One turn moves each row of this set onto another row. After a few examples, where does it send each row asked below?
J: [-30  14  -6  -9  -1   9  11 -10  -2   5  -3   3 -25  -6  25   6 -15  -5
  14  -6  -7 -24 -13  -6  -8  21  -7   1   3   6  -9  -9   1 -10]
U: [-20  -3  -2  -7   2  11   8 -13  -1   6   9   4 -14 -13  12   5   9 -13
  -1 -19  -5  -5  -3  -1 -18  13  19  -3  -1   6 -10   5  17  -7]
N: [-14   3   5  -1   2  12   6  -1   5   5  -5   2  -8   1  16  -3   2 -10
   6 -19  -3 -16  -4  -9  -3   7  14  10  16   1  -9   1  11  -1]
Z: [-38  15 -15  -5  -4   9  11 -12  -3  -1   2   2 -14   3  24  -3   4 -13
   1 -10 -17 -11  -8  -6  -9  23   3 -12   8   6   4 -10  -7  -4]
C: [-23  19   2 -10  17  19   2  -9  -7   7  -4   2 -10 -13   6   0  -4   1
  10   4  -8   6   0  -8 -25  20   8   1   7   1   6   2   5   6]
E: [-27  11   7 -21  32   5   5 -13  -1  20  10   3 -18 -16  -1  -9   5 -11
   9 -16 -14 -10   0 -16  -8  11   0  -5  -1   7   2  -7   3   1]
W: [-34  17  -6  -7   3   9  16 -15  -1   5  -2  -2 -21  -5  29   7 -11  -8
   6  -9 -11 -21 -11  -4 -10  18  -6  -2   1   3  -8  -8  -4 -10]
Q: [ -6  12   6 -14  13 -11   4 -12  -1   2  -9  -8 -19  -6  11  -9  -7  -2
  14  -6   0  -4  -6   5 -19  26  12  -7   1  13   5  -4   0  -7]
K: [ -9  15 -23 -17  10  13   2 -13 -11   3  -3  -7 -25 -22  12   3  -2   6
   6  -2 -11   1  -5 -13   4  21  -1  -1   5   8   0 -18   4 -17]
S: [ -8  15 -17 -13  17   9   5 -19  -9   6   2   4 -15 -10  13   0 -12  -1
  15 -10 -12  -1 -10  -6   9   8   1 -22  16   5  -2 -13  -9  -9]
R: [-14  -4  -9 -12   1  -1  -2 -11  -8  12  -4  -1 -12   1  -6   1   8  -4
  11  -5   5   2  10 -14   0  10   7   0  15  13   6  -9   9 -16]
H: [-29   0  13 -16  13   9   9 -11   0  22   8 -11 -16 -10  11 -10  -1 -18
  -3 -12 -18   0   0 -13  -9  14  -5 -13   5   6  -5 -23   8  -3]
X: [-16  14   5 -15  17  -8  10  -9 -17   2   3   4 -16 -18  -3  -9   1 -14
  18 -18 -24 -12  -4 -16 -14  15   6  -3   6   9   8 -10  -9  -4]
F: [-14   0  11  -9   5  -4  16 -12 -18   7   1 -11 -15 -15  11  -4  -6 -22
   7 -16 -27   0  -8 -11 -12  18   5 -12  13   9  -3 -21  -2  -7]
P: [ -9   6   0 -23  -2   5  -5  -7  -1   2   8   9 -14 -10  -6 -11  -7  -2
  13 -12   0  -2  10  -4 -10   1   2  -9   4   9   0 -16   8 -18]
Y: [ -8  16 -22 -19   9   7   3 -20 -12   4  -2  -6 -24 -17  13   0  -8   7
   4  -4 -16   5  -5 -13   2  17  -4  -7   8   5   2 -19  -3 -15]
V: [ -9  -6  -6 -17   1  -2  -6 -13  -8  10   0   1 -12  -3  -7  -4   2  -2
  13  -4   0   3   9 -16  -3   3  12  -3  12  11   6  -8   9 -15]
G: [-28  23  -3 -15   5  14  11 -13  -5  20   2   1 -11  -4   3   6  -4 -16
   0   6  -6  -5  -6 -27 -13  11   2 -14  19  -3  -5  -7  10 -11]
D: [-21   2   7  -4   3  11   6  -3   5   4  -1   1  -6  -2  15  -3   4 -13
   4 -15  -3 -18  -2  -8  -9   1  20   6   7   1  -8   4  11  -3]
L: [ -3  21   0 -19   4  -8  12 -10   3   9  -4 -13 -18  -4  13  -9  -3 -17
  -4  -8  -4 -11 -13 -16  -4  15  11 -17  13   3  -7 -13   7 -21]

V moves to Y
X moves to F
Now find these:
K moves to J
G moves to C
Z moves to U

One turn moves each row of this set onto another row. After a few examples, where does it send each row asked below?
pid: [ -4  -7  -2  10  15  -6   2 -10 -12 -10   7   1   4  -3  -6   5   3   2
  -2  22   5   0   1   6  -2  -7]
toda: [ -5   3  -8   7   4   8  10   1  16   9  -2 -17  -5   2  -7   1  -9   0
   2   9   7  -7  26   2  -2  -3]
bigel: [ -2   3 -13   3   5  10   9  -2  16  13   1  -9   3   8 -14   4  -2  -9
   4  -3   7  -8  27   0   4  -3]
panep: [  4   1   1   6  -4  -2 -13 -10  -1   7  -1  15   4   9 -12  11   0 -11
  -4  17  13  -6   3   8  -6  -5]
gel: [ -4   5  -1  -4  -2  -1   4   9 -13  -9   7   4  -1   6   0   9  -3  -5
   2 -12  18 -14   4  17  -4   6]
fonub: [ 10   2 -10 -12  19 -12   5  -7  -4   3  -3   0  -1  -5   1  -7  -3 -14
  -9  -8  -8  -6  10  -4   7   2]
patu: [  6  -1 -12   4  16  -8 -17   4   0   5   4   3  15   8  -5   1   3   3
  -1  13  17   2   8  -7  -5  12]
vila: [ 11  -3 -12 -12  16  -7   0  -4   3   6  -3  -2   2 -10   5  -2   4 -15
 -10   3 -11 -12  10  -4   2   8]
perig: [ -4   4  -1  -4  -1  -3   1  15 -14  -5   6   4   3   0  -1  10 -11  -4
   4 -10  14 -14  11  13  -9   9]
zum: [-7  1 -7  6  6  5  8 -4 21 12 -1 -7 -2  5 -7  0 -7  2  3  6 13 -5 26  1
  1  0]
munab: [  6   1  -5 -17  12  -8  -1  -9  -2   4  -4  -2   0 -11   4  -4   4 -14
 -12   3  -9  -4   7  -4  -2   6]
suf: [ -1   0  -6  -9   2  -1  14   5 -12  -7   4   5   7   3  -9   6  -9 -11
  10 -12  14 -12   7  17  -4   5]
mef: [  7   6  -4   5  -5   1  -7  -8  -4   3  -7  16   4  14 -12   0   3   1
  -7  18  14  -7   2   7   0  -5]
lup: [ -3   3 -14   6   2   6   9  -5  17  11  -1  -8  -4   7 -11   1 -12  -2
   5   6  12 -13  24   6  -4   0]
ros: [ 10   1  -6  13  20  -8 -15   0  -2   8   6  -5   8   9  -1  11   4   1
   0   9  13   3   6   0  -6   9]
dogok: [  9   1  -2 -13  10  -6  -1  -2   0   6  -2   1  -2 -11   3  -7  -2 -13
 -15   5 -11 -13   6  -1   3   4]
mek: [ -7  -3 -12   8  11  -6   2  -4 -14 -13  -1  -2   8  -2  -8   5  10   2
  -9  19   6   6   8   5  -4  -3]
Bili: [ -4   3  -5  -3   2  -6   5   8 -17  -9   4   5   1   1  -2   9  -5  -6
   4 -13   8 -21   7  15  -7   3]

suf moves to bigel
gel moves to zum
pid moves to panep
Now find these:
toda moves to dogok
Bili moves to lup
mek moves to mef

